(in the rows, 128 means zero)
A single turn carries every row of the set below to another of its rows. Some are shown first; where does it send the rows asked next?
befen: [123 124 140 138 135  87  98 161 133 119 129 127 109 115 151]
madu: [104  98 134 121 126 115 115 139 137 140 148 162 120 107 126]
keru: [140 121 123 130 105  98  94 134 126 115 118 165 123 115 165]
baf: [132 129 106  95 114  85 106 148 141 120 112 132 119 113 114]
Rir: [121 111 125 106 112 129  98 176 161 126 123 149 108 105 144]
Zeruz: [118 113 129 120 126  88 113 158 169 122 119 145  98 101 148]
lif: [170 116 116 122 127 106 106 151 152 121 144 175 117 113 128]
Liri: [104 113 106 139 126 114 119 136 154 124 127 150 114 130 122]
Mota: [164 115 120 127 128 111 105 145 131 128 121 177 117  99 125]
Rigug: [125 137 127 106 110 103  78 170 143 136 113 149 124 111 125]
Bak: [114 117 141 124 122  93 126 138 152 124 133 121 131 113 123]
Vused: [118 113 111 125 140 142  95 133 140 121 116 145 123 109 131]
Datev: [149 133 120 122 122 130  97 136 111 123 123 149 126 114 136]
Peteb: [133 111 135 131 108 106  95 132 145  96 126 146 156 114 128]
Lokeb: [105 112 149 123 130 101  92 173 137 111 126 161 121 107 131]
kipe: [135 106 139 123 122  95 122 140 149 135 122 126 136 100 112]
posek: [160 113 120 121 131 101  89 136 143 120 154 174 120 118 132]
Mis: [118 142 124 115  99 104  95 173 139 140 124 156 124 118 133]
Kulor: [148 112 113 126 106 112 100 167 171 114 124 143 134 137 132]
kan: [143 118 146 118 126  98 117 142 164 126 130 122 119  96 131]
kob: [136 108 129 144 107 123 103 138 143  96 126 156 144 126 126]
zisin: [153 119 103 115 118 112  87 167 159 103 115 137 134 122 129]
tenol: [139 114 106  93 114 117 105 171 140 131 127 143 127 136 142]
nemi: [126  93 121 118 137 113 127 134 134 138 135 160 142 111 128]
Zes: [162 116 100 118 119 102  95 157 133 122 132 178 119 121 133]
pide: [129 109 139 129 113  86 119 159 145 120 120 129 142  99 118]
dak: [108 121 124 127 137  93 101 152 170 114 126 144 102  98 135]
Sop: [130 121 106 121 119 105 107 165 131 115 132 106 115 115 136]
Nenon: [121 103 104 117 140 106 109 128 135  94 132 139 111 120 143]
sofog: [121 134 140 122 131 111 113 142 147 124 123 179 108 125 142]
Naz: [113  99 133 119 109  89  79 171 140 123 137 157 117 105 120]
Lavo: [117  87 121 128 135 114 115 142 134 144 143 152 130 125 127]
zugak: [124 137 109 112 126 103 126 140 135 116 153 166 113 110 125]
gebir: [143 113 101 121 115 106 103 153 131 124 119 111 114 102 145]
Zono: [115 100 122 128 116 114 122 129 144 137 142 158 120 138 135]
Fumi: [149 115 133 116 127  92 112 131 149 109 118 124 102 110 126]
nukof: [155 116 117 124 108 107  96 167 172 119 130 139 117 128 116]
Tum: [132  96 128 125 132  87  83 173 141 128 154 157 119 106 131]
bizu: [127  92 125 116 133  90  86 171 151 144 145 144 126 113 140]
mulik: [145 114 101 122 123 103 106 177 149 127 117 134 132 139 135]
Laziv: [138 122 129 136 126 115 104 127 150  96 121 132 147 116 138]
zik: [133  99 132 120 119  94  92 174 136 144 138 164 105 105 137]
beb: [144 124 121 104 109 128  94 146 110 118 125 154 129 105 137]
gos: [116 127 121 115 121 104 106 134 144 126 121 187 117 129 142]
Lufa: [118 107 112 122 134 117 115 132 137  92 142 149 113 100 144]
pemap: [128 117 118 123 128 112  89 137 141  91 142 148 154 109 138]
Vesu: [149 137 123 124 122 101 118 152 132 142 130 172 123  94 139]
dil: [133 112 108 124 111 112  71 135 138 104 137 140 135 100 150]

keru goes to baf
nemi goes to bizu
Peteb goes to kipe
Where do these go?
Bak goes to madu
beb goes to gebir
dil goes to Fumi
Naz goes to Mota
Rigug goes to Datev

A single turn carries every row of the set below to another of its rows. Some are shown first; where does it send the rows asked next?
vevu: [138 141 120 139 131 154 121 145 143 113 125 124 115 124 139 127 131 122
 132 127 114  96 127 132 134 138 125  94 108 132 121 112 135 120 133 148
 131 136 159 151 161 127 124 136 138 124 154 124 131  97 133]
Loka: [146 131 115 128 130 153 126 115 129 119 131 119 125 115 160 129 137 132
 119 121 123 108 145 137 150 142 116  90 115 120 143 120 117 139 105 145
 128 143 143 158 144 113 134 126 139 130 151 136 126  93 137]
Tig: [124 111 126 126 119 136 152 135 107 139 129 141 129 126 104 118 154 147
 133 114 147 124 135 123 101 136 133 137 137 133 106 148 139 120 148 123
 140 127 126 128 124 129 132 129 129 126 130 111 108 161 131]
Latad: [129 141 132 135 127 148 118 135 135 107 124 119 118 116 128 132 120 107
 123 145 119 103 129 130 137 130 122  94 111 126 121 111 128 127 123 140
 124 136 155 148 162 129 120 141 139 123 152 131 140 104 150]
losap: [132 106 126 113 117 132 156 118 110 136 131 120 121 121 112 125 167 131
 129 114 137 132 131 115 110 131 141 139 116 132 140 160 147 122 132 123
 129 130 125 135 109 124 128 123 114 131 118 142 114 144 135]
dobev: [136 120 132 118 138 111 146 104 118 125 139 123 111 130 134 124 156 137
 123 121 131 137 127 121 128 143 142 145 128 133 144 150 129 137 126 120
 130 116 112 117 105 126 141 103 121 135 118 141 118 162 118]
fati: [144 146 132 129 134 127 117 119 133 105 113 122 122 116 153 119 107 119
 115 138 119 122 123 141 165 139 122  96 114 114 132 107 120 148 118 144
 127 126 142 140 137 129 135 116 130 132 153 133 120  97 135]
babo: [130 146 119 127 136 142 119 137 125 109 112 137 123 125 148 121 103 130
 113 141 122 120 123 149 156 133 124  83 114 119 114 104 127 144 128 142
 123 134 143 137 151 129 126 123 133 125 161 117 117 104 132]
nefud: [138 114 108 114 127 134 157 133 127 126 147 115 107 144 130 141 143 142
 133 116 125 139 121 109 108 144 135 138 119 130 141 144 141 119 133 137
 109 138 111 153  96 129 125 137 114 129 125 150 111 136 122]
dabi: [107 117 134 135 114 129 132 135 122 137 129 126 123 139  97 120 149 131
 127 119 125 128 134 129 120 138 130 138 121 142 101 145 121 133 150 111
 139 110 121 114 130 131 136 112 108 119 138 116 132 160 121]
kapul: [131 120 119 127 131 124 152 155 120 144 140 125 123 140 113 138 139 148
 144 123 137 134 122 128  99 143 135 144 138 126 110 129 141 110 145 126
 127 136 125 156 106 133 140 143 125 130 132 127  94 139 130]
rusar: [151 134 121 118 124 144 132 117 126 106 109 123 127 112 155 122 115 126
 113 130 129 121 128 131 153 136 122  90 108 111 139 119 132 141 114 152
 117 141 144 155 136 122 122 132 132 128 149 134 118  95 144]
muko: [105 104 127 122 128 145 134 110 110 127 146 137 128 140 131 128 127 138
 103 123 127 149 135 125 117 147 126 124 104 138 118 149 115 140 129 116
 100 123  89 117 122 134 141 103 120 133 126 110 131 149 119]
Paz: [130 147 142 130 138 130 118 116 130 105 134 117 112 111 143 132 115 107
 119 148 119 109 128 134 153 135 118  98 124 114 129 108 118 141 110 139
 131 126 143 140 150 124 137 128 145 134 148 135 132 105 142]
tada: [120 147 116 128 141 148 126 131 121 106 136 139 116 122 147 132 110 124
 115 145 129 110 135 141 144 128 123  79 125 120 122 106 123 139 117 138
 124 138 143 137 159 125 123 136 149 123 155 122 128 112 138]
kivus: [116 147 114 135 140 147 126 143 124 113 137 137 110 126 152 131 119 132
 124 132 113 101 131 145 150 133 123  86 121 127 115 106 128 132 126 140
 132 133 143 141 154 120 130 129 141 128 157 122 117  98 120]
kobas: [120 110 127 127 117 145 158 126 110 123 131 130 132 117 122 137 142 129
 116 122 136 141 130 110  98 131 146 138 100 140 143 154 140 104 133 117
 107 126 107 144 108 138 135 118 123 132 115 134 119 133 131]
gug: [140 114 141 130 140 123 136 104 128 118 139 126 123 127 139 129 135 133
 117 127 134 145 123 113 106 155 141 145 112 134 142 146 127 120 127 120
 108 118 103 128 116 139 154  99 129 140 111 125 129 153 123]
getal: [116 110 138 130 130 137 148 133 104 136 138 145 137 120 108 124 131 142
 126 128 143 137 123 125  92 138 138 139 119 129 105 140 138 110 147 122
 117 127 112 134 125 140 148 120 140 138 122 100 104 143 134]
Niv: [108 117 137 150 110 137 129 131 122 128 134 132 139 131 100 124 128 131
 124 124 132 140 137 125 104 140 128 137 107 135 111 139 115 127 140 101
 124 103 108 126 127 142 158 105 118 127 131 110 135 139 128]
gar: [135 105 124 121 127 125 128 113 127 129 143 134 121 149 128 127 126 135
 122 123 126 134 124 105 124 149 136 135 125 136 152 138 103 150 126 121
 115 114  98 118 105 136 130  96 116 141 121 124 128 141 103]
Filu: [113 118 124 137 119 132 129 155 124 150 139 116 135 150  91 136 136 142
 136 120 128 143 139 141 116 140 122 139 120 133 100 125 109 130 145 111
 130 124 120 142 111 130 142 129 112 122 149 126 114 134 131]
Vali: [135 143 126 134 118 145 125 145 133 108 100 125 127 118 135 123 109 118
 119 132 120 110 121 135 145 134 123  93 110 124 111 111 133 127 135 146
 126 132 154 150 152 134 120 136 126 121 159 121 124  99 139]
lezik: [135 104 122 123 118 128 150 146 113 148 123 139 137 135 116 138 139 134
 133 125 148 121 121 108  94 141 146 141 141 134 135 141 135 112 135 116
 121 128 120 152 113 139 127 121 125 141 118 113 101 134 120]
tafi: [142 142 137 131 138 142 131 125 123 104 127 131 120 104 150 130 118 117
 117 137 134 103 133 125 141 139 120  99 136 123 122 108 120 125 116 152
 129 141 147 152 150 123 123 147 160 127 149 123 122 117 144]
Dosom: [117 101 122 124 124 136 113 131 120 149 142 140 137 155 103 124 127 143
 124 128 131 134 129 128 120 143 132 127 120 141 125 132  98 151 142 111
 116 121 105 115 124 136 128  98 117 137 135 103 123 139 112]
Dumem: [111 111 116 113 136 131 134 116 117 135 142 133 114 150 124 123 151 145
 117 122 127 140 133 137 129 140 134 122 115 138 122 151 124 151 133 112
 120 120 109 100 125 126 133 100 109 125 133 123 129 162 116]
lig: [122 110 118 122 136 136 119 126 126 140 157 124 125 160 113 125 132 157
 125 116 123 150 139 139 129 150 115 127 118 132 111 127  94 154 139 127
 114 132 100 123 110 128 135 119 117 126 148 124 121 148 120]
kupo: [147 117 122 124 139 123 130 111 144 121 153 113 107 152 130 128 135 145
 131 116 119 145 125 112 123 158 127 141 120 131 140 132 108 143 131 136
 113 124 105 131  96 131 136 119 117 128 129 145 128 149 116]
vilal: [130 142 133 132 142 132 114 123 133 123 137 115 112 120 152 128 127 123
 126 136 110 107 131 147 158 142 117  95 119 113 125 111 121 145 115 138
 136 128 144 145 147 118 146 119 135 140 149 129 121  89 131]
Zotov: [157 140 132 129 125 141 133 129 128 104 103 130 127 106 151 119 110 126
 120 129 131 110 122 126 144 142 122  98 123 118 121 111 133 126 127 159
 125 139 150 158 144 131 123 141 142 127 149 120 113 107 140]
lotef: [150 134 134 130 134 150 127 126 129 114 129 125 116 106 156 124 133 128
 124 119 118  96 131 125 145 148 118 105 123 128 125 115 121 122 123 166
 130 144 148 162 146 118 121 142 152 133 149 125 118 105 131]
Nobi: [113 103 133 131 111 131 128 154 112 155 124 136 146 139  91 133 131 130
 130 127 136 125 129 124 110 137 139 140 129 143 115 133 110 124 147 107
 126 121 117 138 121 140 126 113 118 136 135 107 111 132 117]
tidem: [138 135 121 120 129 151 129 116 127 110 129 122 122 114 149 135 126 117
 115 139 130 113 139 132 142 132 119  84 114 114 141 118 126 139 102 139
 120 145 146 151 152 121 123 138 143 126 149 136 133  99 154]
Somif: [136  98 122 109 121 128 147 119 120 136 135 129 120 139 129 136 139 128
 125 124 130 128 114  97 108 146 144 137 127 131 156 150 134 130 123 127
 107 128 106 143 105 134 121 112 114 146 110 128 114 131 114]

kobas goes to getal
kapul goes to Filu
dabi goes to Dumem
Where do these go?
lotef goes to vevu
Dosom goes to gar
babo goes to fati
Paz goes to tidem

A single turn carries every row of the set below to another of its rows. Some are shown first; where does it send the rows asked next?
muzu: [165 120 152 130 128 134 142 134 131 126 116 154 125 119 131 129 121 163
 153 151 108 146  99]
perin: [147 128 127 133 114 106 124 139 137 103 117 136 163 163 126 124 120 131
 120 130 115 147 149]
dileg: [154 127 142 143 112 122 148 127 133 130 146 140 163 145 119 140 129 150
 128 116 127 153 132]
nezes: [152 124 145 128 124 130 103 147 134  94 106 153 128 123 139 111 122 179
 136 146  94 149 112]
Mepir: [156 110 141 126 132 133 118 157 156 134 111 151 156 106 109 125 132 153
 135 139 111 109 137]
ber: [160 117 145 121 122 137 109 156 153 128 119 157 155 107 105 119 141 144
 127 138 110 111 134]
Nuf: [150 135 128 138  94 150 109 149 130 123 135 128 148 125 136 109 133 160
 129 129  76 136 157]
Difu: [155 125 157 150 103 144 123 133 121 142 102 129 140 120 135 106 124 154
 150 127  97 148 158]
Gego: [159 110 143 136 115 112 115 137 149 104 134 132 155 151 136 118 138 170
 149 116 129 156 146]
giv: [151 116 151 123 132 131 104 157 147 131 116 161 152 103 113 123 128 147
 131 132 109 114 141]
bopo: [163 123 129 129 104 142 137 140 135 144 134 122 138 136 137 116 128 134
 160 147  88 128 157]
gasol: [155 135 123 117 122 132 129 147 132 106 126 154 131 132 131 129 118 144
 128 163  84 133 104]
Murit: [150 125 150 151 131 119 135 110 126  92 130 123 127 150 142 122 132 140
 124 111  93 122 126]
Tevu: [153 121 148 152 131 123 142 109 131  95 133 120 128 147 139 123 137 150
 129 110  96 120 121]
gam: [150 118 148 151 134 117 135 112 131  92 129 121 127 149 146 122 131 150
 133 109  96 121 127]

gam goes to Tevu
Nuf goes to Difu
Where do these go?
ber goes to giv
nezes goes to muzu
dileg goes to perin

A single turn carries every row of the set below to another of its rows. Some are shown first; where does it send the rows asked next?
muv: [157 108 144 139 136 100 143 138 130 142 115 128 133 126 135 117 105 124
 129  95 121 100 115 111 129 103 116 121 119 139 129 102 131  99 147 127
 140 117 107]
bigum: [149 118 126 127 144 123  98 105 112 141 134 126 171  98 119 103 126 124
 103 117 147 105 103 102 130 119 106 104 147 136 111 140 123 126 112 130
 126 138  98]
vuval: [132 110 145 122 131 117 130 116 116 107 126 117 144 143 126  98 130 124
 121  97 134  97 139 128 114 115 102 121 124 151 117 126 111 132 147 175
 115  96 130]
Lupap: [159  95 135 147 136  91 141 151 128 130 116 120 142 123 137 130 134 127
 108 100 131 102 108 136 139 113 136 128 152 149 114 119 120 119 148 143
 146 119 111]
vekin: [154 123 137 111 158 129 120 125 126 124 121 132 152 102  97  85 123 128
 128 113 136 116 108 112 140 116 120 117 134 146 106 149 117 142 106 150
 144 137 102]
Nako: [134  94 138 129 133  98  92 125 136 145 141 128 137 131  86 118 110 124
 109 113 123  99 128 121 136 115 111 111 152 152 108 135 125 129  80 134
 129 124 125]
nok: [162 123 150 159 126 100 116 121 138 135 118 110 138 124 129 134 131 114
 100 102 104 115 141 109 118 104 127  96 124 162  82 109 128 141 121 164
 156 112  94]
tor: [114 101 118 158 122  95 138 116 116 124 129 137 140 137 125 102 128 110
 118 121 130  98 142 114 113 132 108 126 144 151 110 115 114 133 142 174
 132 117 133]
Bekel: [129 135 152 139 128 100 118 114 108 113 149  85 158 113 132 131 130 125
 109 134 113 120 151 124 155 110 139 132 138 143 118 129 112 120 115 158
 130 135 100]
vafun: [156 139 135 148 125 112 116 130 137 131 127 107 148 118 134 124 112 119
 111 120 112 117 135 110 114 104 140  93 109 177 103  91 127 143 133 147
 144 102 103]
Zed: [166 114 142 139 144 115 142 137 123 142 121 128 148 135 130 133 138 110
 105 111 127 110 125 133 115 104 121 111 143 124 136 119 129 105 155 141
 134 108 120]
milar: [150 120 125 136 146 128 117 133 108 131 144 138 148 110  95  95 109 112
 111 128 154  94 124  92 136 122 117 107 130 134 120 128 111 144 113 129
 151 138 105]
nog: [141 127 136 151 127 120 134 108 129 137 121  95 146 128 137 141 118  98
  91 113 113 117 133 107 111  96 135 103 119 167 101 114 129 144 122 143
 147 106 100]
Mam: [139 114 129 119 132 115  93 126 140 146 139 137 154 120  88 105 102 132
 132 127 109 101 120 128 136 102 113 108 140 152 123 120 128 132  91 138
 122 111 137]
Foso: [134 102 130 150 129 107 122 100 112 130 139 124 130 138 128  88 131 136
 109 111 111 100 122 113 118 128 109 127 136 155 108 101 106 113 139 162
  97 106 111]
budu: [130 127 171 144 130  87 110 112 118 110 148 100 143 115 124 126 103 118
 127 135 118 119 154 116 152 108 118 121 120 136 104 124 120 113 121 159
 136 137  92]
busad: [141 152 146 151 128 100 106 118 111 116 152 107 159 119 125 120 115 114
 125 147 118 128 159 122 151 107 127 115 133 128 115 112 124 116 129 151
 116 122 105]
dake: [126 104 130 119 136 114 115 123 129 143 137 126 143 129  90 118 114 117
 109 130 115 102 125 120 138 108 126 106 148 155 135 138 116 142  81 134
 123 118 140]

budu goes to busad
tor goes to Foso
Mam goes to dake
Where do these go?
milar goes to bigum
Zed goes to Lupap
vafun goes to nog

